[[119 150 122 125 117 109 149 116 125 121 116 148]
 [108 142 130 110 110 108 140 140 125 143 108 114]
 [147 138 146 146 145 147 112 142 117 141 146 135]
 [148 130 119 130 142 150 123 115 140 116 148 134]
 [105 139 116 112 103 105 146 137 111 140 105 132]]
->
[[105 139 116 112 103 105 146 137 111 140 105 132]
 [119 150 122 125 117 109 149 116 125 121 116 148]
 [108 142 130 110 110 108 140 140 125 143 108 114]
 [147 138 146 146 145 147 112 142 117 141 146 135]
 [148 130 119 130 142 150 123 115 140 116 148 134]]

[[133 147 117 121 112 110 130 120 123 146 134]
 [136 149 118 117 110 117 129 119 125 145 130]
 [140 146 117 121 110 111 123 112 128 147 123]
 [139 143 115 125 113 113 128 113 125 148 122]
 [135 141 110 131 111 114 122 116 125 135 129]]
->
[[135 141 110 131 111 114 122 116 125 135 129]
 [133 147 117 121 112 110 130 120 123 146 134]
 [136 149 118 117 110 117 129 119 125 145 130]
 [140 146 117 121 110 111 123 112 128 147 123]
 [139 143 115 125 113 113 128 113 125 148 122]]

[[153 118 127 125 137 150 126 136 128 121 132 139]
 [151 121 129 125 134 151 125 134 130 120 131 140]
 [152 118 125 125 137 151 126 136 129 124 132 140]
 [123 129 137 137 129 143 145 121 119 131 139 130]
 [117 125 142 132 126 139 137 121 119 134 140 128]
 [152 117 127 127 128 149 132 130 137 119 140 130]
 [150 119 127 126 129 149 131 131 137 119 138 132]
 [120 124 147 136 122 139 139 123 122 133 138 127]]
->
[[120 124 147 136 122 139 139 123 122 133 138 127]
 [153 118 127 125 137 150 126 136 128 121 132 139]
 [151 121 129 125 134 151 125 134 130 120 131 140]
 [152 118 125 125 137 151 126 136 129 124 132 140]
 [123 129 137 137 129 143 145 121 119 131 139 130]
 [117 125 142 132 126 139 137 121 119 134 140 128]
 [152 117 127 127 128 149 132 130 137 119 140 130]
 [150 119 127 126 129 149 131 131 137 119 138 132]]

[[127 131 137 116 132 123 146 129 142 131 126 144]
 [125 139 136 119 135 123 140 127 144 122 121 138]
 [126 131 135 121 131 118 148 126 140 138 126 141]
 [129 139 136 119 129 116 143 128 143 129 129 137]
 [119 137 138 115 127 120 139 134 146 130 129 140]
 [123 134 137 127 130 120 143 128 138 126 123 135]
 [131 124 148 119 137 129 146 126 149 117 119 140]
 [127 132 131 119 132 124 144 134 142 124 125 144]]
->
[[127 132 131 119 132 124 144 134 142 124 125 144]
 [127 131 137 116 132 123 146 129 142 131 126 144]
 [125 139 136 119 135 123 140 127 144 122 121 138]
 [126 131 135 121 131 118 148 126 140 138 126 141]
 [129 139 136 119 129 116 143 128 143 129 129 137]
 [119 137 138 115 127 120 139 134 146 130 129 140]
 [123 134 137 127 130 120 143 128 138 126 123 135]
 [131 124 148 119 137 129 146 126 149 117 119 140]]

[[144 124 124 128 131 132 129 135 116 108 133 152 124 130]
 [126 128 125 128 131 127 129 126 126 133 132 130 129 123]]
->
[[126 128 125 128 131 127 129 126 126 133 132 130 129 123]
 [144 124 124 128 131 132 129 135 116 108 133 152 124 130]]

[[146 140]
 [137 150]
 [146 136]
 [147 137]
 [147 136]
 [139 148]
 [146 136]
 [148 137]
 [147 136]]
->
[[147 136]
 [146 140]
 [137 150]
 [146 136]
 [147 137]
 [147 136]
 [139 148]
 [146 136]
 [148 137]]
---
[[131 138]
 [108 105]
 [117 108]
 [112 111]
 [128 142]]
->
[[131 138]
 [108 105]
 [117 108]]

[[116 141]
 [127 144]
 [108 135]
 [131 152]
 [120 144]]
->
[[116 141]
 [127 144]
 [108 135]]

[[120 124]
 [109 106]
 [126 126]
 [108 103]]
->
[[120 124]
 [109 106]
 [126 126]]

[[132 127 122]
 [105 128 135]
 [147 128 121]
 [130 128 149]
 [120 128 117]]
->
[[132 127]
 [105 128]
 [147 128]]

[[146 118 133 118]
 [120 126 129 123]
 [134 139 117 130]
 [132 112 145 113]
 [127 149 110 137]]
->
[[146 118]
 [120 126]
 [134 139]]

[[146 143 144 118]
 [138 137 136 128]
 [150 149 149 114]
 [149 145 146 123]
 [148 151 149 118]]
->
[[146 143]
 [138 137]
 [150 149]]

[[148 147 126]
 [114 105 110]
 [153 106 106]
 [149 109 108]]
->
[[148 147]
 [114 105]
 [153 106]]
---
[[142 120 141 108 141]
 [131 106 146 132 114]
 [127 117 135 118 126]
 [138 144 120 125 131]
 [135 105 145 119 137]
 [135 126 140 100 139]
 [135 109 146 120 118]
 [106 132 147 112 115]
 [146 122 120 103 150]
 [117 134 104 121 145]]
->
[[138 144 120 125 131]
 [117 134 104 121 145]
 [106 132 147 112 115]
 [135 126 140 100 139]
 [146 122 120 103 150]
 [142 120 141 108 141]
 [127 117 135 118 126]
 [135 109 146 120 118]
 [131 106 146 132 114]
 [135 105 145 119 137]]

[[122 133 148 129 142 127 151 113 122 124 128 126]
 [128 124 135 125 139 123 131 107 128 138 125 122]
 [130 127 135 130 135 132 116 125 128 127 126 129]
 [124 132 124 131 139 131 134 138 126 131 127 118]]
->
[[122 133 148 129 142 127 151 113 122 124 128 126]
 [124 132 124 131 139 131 134 138 126 131 127 118]
 [130 127 135 130 135 132 116 125 128 127 126 129]
 [128 124 135 125 139 123 131 107 128 138 125 122]]

[[146 131 122 141 112 148 140 127 128 108 128 145 149]
 [139 140 135 123 134 108 139 135 107 118 122 113 120]
 [110 128 136 109 131 124 146 146 148 147 113 128 117]
 [123 116 118 111 115 124 129 143 139 110 128 137 149]
 [123 123 137 126 110 142 136 132 138 114 148 138 116]
 [134 138 121 118 108 144 140 138 112 116 139 133 112]
 [129 142 126 112 133 148 128 149 114 112 130 125 132]]
->
[[129 142 126 112 133 148 128 149 114 112 130 125 132]
 [139 140 135 123 134 108 139 135 107 118 122 113 120]
 [134 138 121 118 108 144 140 138 112 116 139 133 112]
 [146 131 122 141 112 148 140 127 128 108 128 145 149]
 [110 128 136 109 131 124 146 146 148 147 113 128 117]
 [123 123 137 126 110 142 136 132 138 114 148 138 116]
 [123 116 118 111 115 124 129 143 139 110 128 137 149]]

[[133 152 137 125 105]
 [118 107 126 127 155]
 [130 145 137 125 114]]
->
[[133 152 137 125 105]
 [130 145 137 125 114]
 [118 107 126 127 155]]

[[151 102 151 105 153 131 154]
 [102 151 100 154 100 102 106]
 [122 145 155 150 155 155 146]
 [155 101 116 102 108 113 109]
 [156 113 153 133 156 155 129]
 [148 104 113 104 127 114 116]]
->
[[102 151 100 154 100 102 106]
 [122 145 155 150 155 155 146]
 [156 113 153 133 156 155 129]
 [148 104 113 104 127 114 116]
 [151 102 151 105 153 131 154]
 [155 101 116 102 108 113 109]]

[[156 108 115 153 157 138 148 144 132 147 154 103 113 152]
 [100 126 146 111 105 105 126 111 113 115 102 135 115 120]
 [114 147 115 123 108 107 133 130 104 135 116 122 137 121]]
->
[[114 147 115 123 108 107 133 130 104 135 116 122 137 121]
 [100 126 146 111 105 105 126 111 113 115 102 135 115 120]
 [156 108 115 153 157 138 148 144 132 147 154 103 113 152]]
